In the rows, 128 means zero.
Y: a few groups of rows, each row roughly a mix of its group's hidden directions:
Y (136 x 10):
[[146 152 164  92 102 118 177 135 121 151]
 [129 113 122 115 124  86 126 165 128 190]
 [ 66 138 141 111  98 112 104 107 110 110]
 [149 111 129 114  65 115  97 139 121 162]
 [182 106 112 140  84 101 121 129 103 115]
 [154 120 147 140  95 174 158 127 170 116]
 [116  74 141 144 110 138  93 162 160 123]
 [154  97 128 113 107 145  81  98 121 168]
 [ 68 134 113 138 162 140 124 159 161 127]
 [123 142  77 157 139 127 151 142 181 135]
 [111 155 110 176  94 124  93 157 120 109]
 [137 181 118 117 123 126 138  88 171 153]
 [117 105 113 144 185 114 110 132  85 154]
 [146 106 102 109 133 127 164 134 153  68]
 [ 92 147 113 146 165 153 113 180 113 123]
 [117 136 153  95 146  98 173 172 114 130]
 [ 88 162 165 146 106 169 119 151 125 131]
 [171 141 136  95 147 107 165 153 139 164]
 [173 126 153 118 137 106 168 163 115 160]
 [145 165 112 142 181 150 107 160 109 129]
 [ 91  86 169 111 139 115 135 102 139 162]
 [127  72 134 104 172 158 127 108 117 141]
 [102 108 104 117 118 104  89  75 106 137]
 [155 107 130 133 127  78 119 147 150  75]
 [176  83 105 132 154 137 100 121 142 154]
 [ 98 135 162 139 155 122 121 175 114  85]
 [139 177 103 122 163 124 178 117 143 127]
 [102 168 143 111 174  98 154 105 134 111]
 [149  87 140 161  91 140 118 117  80 131]
 [132  95 137 129 112 151 180 112 168 156]
 [170 117 143 146 130 138 137 168 100  80]
 [110  72 116 148 125 148  91 159 133 106]
 [121 181 122 121 148 117 132 112  77  96]
 [177 128  85 115 137 104 162 102 117 144]
 [ 79 149  85 127 157 106 127 108 101 141]
 [177 127 128 114 110 106 122  99 101 176]
 [140 181 153 141 100 156  88 123 139 112]
 [184 146 119 117 150 134 153 172 123 150]
 [ 89 119 115 112 110 136 132 132  62 150]
 [148  76 125 134  95 168 123 109 160 136]
 [129 103 142 107 138  99 162 176  88 117]
 [139 119  87 114  82 125 117 160 121  84]
 [127  99 127 146  82 135  83 144 167 115]
 [135 173 126  94 120 119  94  99 169 147]
 [ 82 114 152 104 157 165 110 121 133 164]
 [ 86 144 148 104 116 103 115  85 166 138]
 [136  66  97 138 134 145 106 160 107 135]
 [126 188 148 112 122 105 125 112  84 108]
 [104 171 148 154 160 144 135 155 159 157]
 [ 83 130 161 101 132  88 147 101 137 101]
 [152  90 131 115 112 112  84 160  89 138]
 [169 128 117 167 111 124  93 135 140  80]
 [129 118 137 115 125  52 134 109 109 146]
 [158 150 133  99  75 113 113 117 165 147]
 [105  83 120 106 142 134 112  90  89 157]
 [164 144 141  81 120  94 149 110 156 153]
 [152  95 134  97 103 111  84  87 117 136]
 [150 154  85 157 120 158 158 148 143  96]
 [172 117 143 113 105 125 169 140 154 170]
 [ 89 120 118 145  77 134 128 172 148 145]
 [150 137 185 121 115 138 133 152 169 159]
 [ 91 132 140 159 122 163  96 168  99 122]
 [108 126 137  88 146 103 170  94 161 147]
 [ 77 154 163 149 119 148 105 135 117  93]
 [136 165 125 109 157  96 132 128  68 128]
 [ 88 151 147 104  97  99 155  96 152 118]
 [130 156 180 166 118 122  96 100 114 143]
 [157 136 168 133 113 169 171 138 148 105]
 [119 157 184 131 107 171 125 131 149 105]
 [152 124 137 148  79 154  83 139  98 139]
 [150  91 133 120 121 150 104  68 153 138]
 [200 118 114 109 152 133 143 148 144 133]
 [119 145  93 162 123 112 124 173 175 119]
 [123 151 146 137  81 116 168 130  79 130]
 [152 150 119 112 170 137 163  82 100 126]
 [150 108 160 156 133 100 128 151  75 152]
 [124 174 140 138 168 115 117  82 142 156]
 [ 76 167 159 146 104 131 153 149 115 125]
 [116  68 131 145 121 158 129 169 152 134]
 [140 118 156  92  87 106 158 107 166 120]
 [158 138 148 103 119 159 162  80 138 155]
 [144 164  79  98 136  95 147 136 138  99]
 [ 96 164 133 114 143  67 111 122 124 152]
 [ 69 155 148 171 129 135 136 127 139 154]
 [149 131 148  91 191 139 114 151 146 131]
 [158 150 102 121 115  63 114 144 146 122]
 [151 110 191 119 105 151 149 127 159 133]
 [122 139 164 106 138 144  82 127 162  85]
 [119 138 168 161 114 140 108  77 135  94]
 [138 133 120 114 170 146 149  66 105 119]
 [120 134 128  93 115  96 135  70 163 112]
 [165 133  92 123 108 136 121 182 107 101]
 [131 113  71 149 133 126 122 184 112 128]
 [122 134  66 155 131 130 117 108 173 121]
 [145 121  97 143 140 116 184 132 147 174]
 [162 116 179  94 124 106 114 102 123 158]
 [ 63 137 125 157 113 118 122  92 106 122]
 [171 155 104 134 163 139 113 170 100 139]
 [139  83 125 129  88 102 113 150  82 135]
 [159 109 174 113 115 127  82 102 124 103]
 [169 170 144 120 135 132 152 139  86  96]
 [129 129 168 171  84 108 141  90 126 130]
 [159 112 151 123 118 129  91  72 142 100]
 [ 96 147 125 141 131  77 129  77 121 106]
 [138 119 170 130 166 106 175 144 107 153]
 [153 115 113 173 117 121  94 127 141  75]
 [177 116 170 105 112 124 109 168 113 122]
 [123 120 111 195 132 145 149 128  89 144]
 [134 161 169 103 107 114 174 119 160 123]
 [130 160 142 116  84 155  78 134 144 103]
 [146 185 118 135 159 123 170 142 134 153]
 [114 134 151 142  75 128 130 169 171 135]
 [112  84 116 104 104 126 182 132 152 110]
 [123 167  96 136  95 112 106 108 134  79]
 [142 135  99  91 157 130 145 165 147  84]
 [138  73 166 131 112 144 104 141 167 126]
 [ 83 175 103 134 161 102 134 115 113 116]
 [103 172 120 162 116 118 163 160 120  97]
 [152 125 118 123 201 117 137 127  98 114]
 [133 157  78 116 150 166 127 115 170 132]
 [ 93 126 130 118 128  84 168 171 105 120]
 [125 169 171 118  96 151 131 105 167 142]
 [120 164 112  94 108 116 151 116 166  85]
 [159 137 106 136 125 124 178 170 113  93]
 [128  95 144 115 109 125 198 141 146 119]
 [162 134 100 116 128  93 145 175  95 107]
 [136  96 132 123 170 118 143 126 122 192]
 [126 182 137 169 146 131 127 108 103 164]
 [ 90  92 115 127 159 168 115 103 111 156]
 [172 137 124 156 124 116 163  94 120 172]
 [104 117 162 119  76 145 121  91 140 158]
 [156 101  94 156 103 105  91 143 100 110]
 [179 141 137 118  82 130  89 128 123 154]
 [117 112 144 175 150 181 156 140 115 120]
 [164 169  90 132 149 150 105 161 115 118]
 [139 157 150  80 145 126 103 138 151 173]]
which group is each row in? (one row of each group first):
[106 164 103 144 139 145  91  97 168 144]  <132>
[145  88  86 141 142 141 152 139 126  79]  <15>
[154 191 158 119  99 116 136 115 123 107]  <100>
[128 110 118 127  89 187 140 141 163 110]  <138>

[155 125 117 107  88  73 155 106 133 142]  <132>
[140 111 145 104 173 131 134  67 116 138]  <100>
[141 153 131 121 135 145 102  94 169 179]  <138>
[155 154 115 124  73  95 122 143 105 156]  <132>
[140  68 121 131 118 181 132 103 134 127]  <100>
[194 116 135  86 116 121 127 119 134 101]  <15>
[ 69 139 129 122 113 127 111 125 105  77]  <15>
[116 125 115 109 144 116 168 106 133 193]  <100>
[141 134 170 141  90 136 137 172 168 117]  <100>
[180 117  99  76 125 105 128 129 107 131]  <15>
[112  93 120 110  65 143 113 128 151 108]  <138>
[101 159 142 144 132 170 170  94 149 121]  <132>
[ 90 174 121 148 112 117  87 159 143 134]  <132>
[ 84 145 111 118 114 108 110  72 132 154]  <100>
